In the rows, zero is written as 128.
One turn sends every row of this set to another row. A few are shown first. Where does it send the rows asked after them?
gidub: [114 131 102 142 111 141 123 140 175 135 137 135 124 153 122 124  89 153
 126 106 144 138  99 172 139 106 155 101 117 130 125]
gule: [124 127 125 129 118 115 143 106 143 174  99 113 133 104 113 124 116 148
 120 100 171 130 120 118 107 113 143 125 169 116 109]
bimo: [122 153 119 140 121 106 138 106 128  75 118  87 106 109 123 142 104 147
  77 102 153 161  94 130 141 120 157  94  93  94 111]
doso: [121 112 123 115 142 124 155 119  98 130 117 119 129  89 133 140 160 170
 124 118 175 180 117 150 167 136 149 146  98 112 151]
von: [ 96 123  93 149 133 107 119 109 153  67 140 136 132 115 140 114 116 136
 119 101 153 157 126 143 136 124 142 153 141 127 159]
kege: [ 81 158 117 145 155 112 141 126 139 104  85  95 139  88 144 125  84 126
  88 140 156 153 140 147 152 136 141 103  73 121 142]
feru: [107 129  96 133 122 143 137 155 164 128 132 132 140 167 131 124  92 161
 123 105 150 144 112 171 136  98 145 120 124 130 126]
kifen: [108 162 131 138 129 112 114 127 136 117 103 108 113 105 145 115  75 100
 110 151 136 154 108 127 125 125 130  99 102 122 113]
Biv: [134 140 115 143 118 111 142 113 162 172  98  99 135 102 114 143 114 133
 119 103 171 125 136 123 121 112 145 111 168 117 121]
Zurob: [116 124 116 134 151 118 155 125 107 126 117 112 119  79 137 144 155 143
 127 125 172 184 132 165 178 128 155 135  97 114 159]
Vuzik: [123 165 130 144 159 113 133 106 121 113 124  92 121  86 135 145 120 143
 106 132 135 164 101 114 126 135 108  82 103 103 113]
pibiv: [ 95 108 112 132 146 112 114 103 136  69 136 140 135 114 137 101 118 140
 126 108 156 145 130 136 132 131 141 156 128 122 150]
fifo: [122 125 104 118 152 131 163 131 103 128 121 113 134 106 140 150 154 161
 130 122 176 193 125 159 174 120 163 148 106 120 150]
zuk: [ 78 148 101 141 171 112 142 130 133 120  74 109 153  90 164 125  91 146
  98 125 151 147 134 140 149 147 145 118  70 120 127]
dena: [121 126 113 153 141  94 121 151 104 140  99  87 159 124 133 153 126 167
 124 122 165 172 171 141 118 112 105 130 134 144 146]
piguf: [130 164 117 131 164 114 129 109 114 118 110 106 130 103 148 151 132 152
 120 118 127 154 102 105 123 131 103  90 106 104  98]
maled: [120 129 126 136 133  95 117 134  98 146 101  93 172 122 122 149 124 177
 124 116 167 157 169 137 116 126 116 118 117 152 151]
Bager: [117 146 107 149 127 104 145 106 116  74 104  98 120 119 143 141 115 162
  88  86 149 151 103 133 134 118 159 108  94  84  97]
Vum: [101 114  95 143 145 108 106 106 151  60 140 132 120 113 136 116 117 134
 124  99 159 157 129 143 142 121 155 137 127 126 162]
leso: [128 137 106 150 138 101 117 143 113 149 109  95 157 121 128 163 132 171
 114 121 162 170 162 148 128 127 106 117 120 155 161]
pas: [116 127 106 136 146 125 168 122 117 120 122 119 123  87 133 139 167 155
 124 118 168 184 124 162 169 133 148 147 106 110 161]
Sisu: [135 144 110 141 114 115 142 114 147 166  98 110 131 103 112 144 125 130
 122 104 172 137 133 118 116 109 139 122 177 128 128]
Nonis: [113 157 103 123 145 123 129 116 134 122  81  85 114 119 113 156  92 137
  68 123 168 134 126 119 149 125 149  76  87 123 136]
voz: [108 157 125 138 121 107 114 132 124 118  94 121 124 114 165 117  76 115
 130 134 124 159 108 128 125 128 142 123  97 121  98]
Meboz: [ 94 107  86 140 153 117 118 108 146  72 134 127 127 116 138 114 122 139
 132 104 159 168 120 125 132 122 143 156 148 118 150]
lod: [129 139 104 138 121 116 155 121 150 169 104 101 140 106 116 147 119 145
 129 102 176 144 119 119 123 113 153 131 179 114 109]
Buli: [101 122 105 122 110 136 123 139 155 133 134 141 139 152 114 124  89 173
 119 100 154 133  99 172 139 111 160 116 114 132 121]
regur: [112 133  96 143 101 139 129 148 162 141 133 130 123 155 119 130  98 155
 112 104 154 145 101 183 135 109 158 119 126 137 127]
nilo: [128 134 120 155 137  89 119 143 107 144 108  81 156 111 127 168 132 169
 118 119 159 165 167 149 124 118 107 103 119 143 150]
gef: [115 142  88 116 145 122 124 120 120 134  68  96 112 136 133 152  96 141
  76 111 166 126 123 113 138 123 159 103  90 122 119]

feru -> fifo
Biv -> Vum
Now find these:
Vuzik -> kifen
Sisu -> von
voz -> zuk
gule -> pibiv

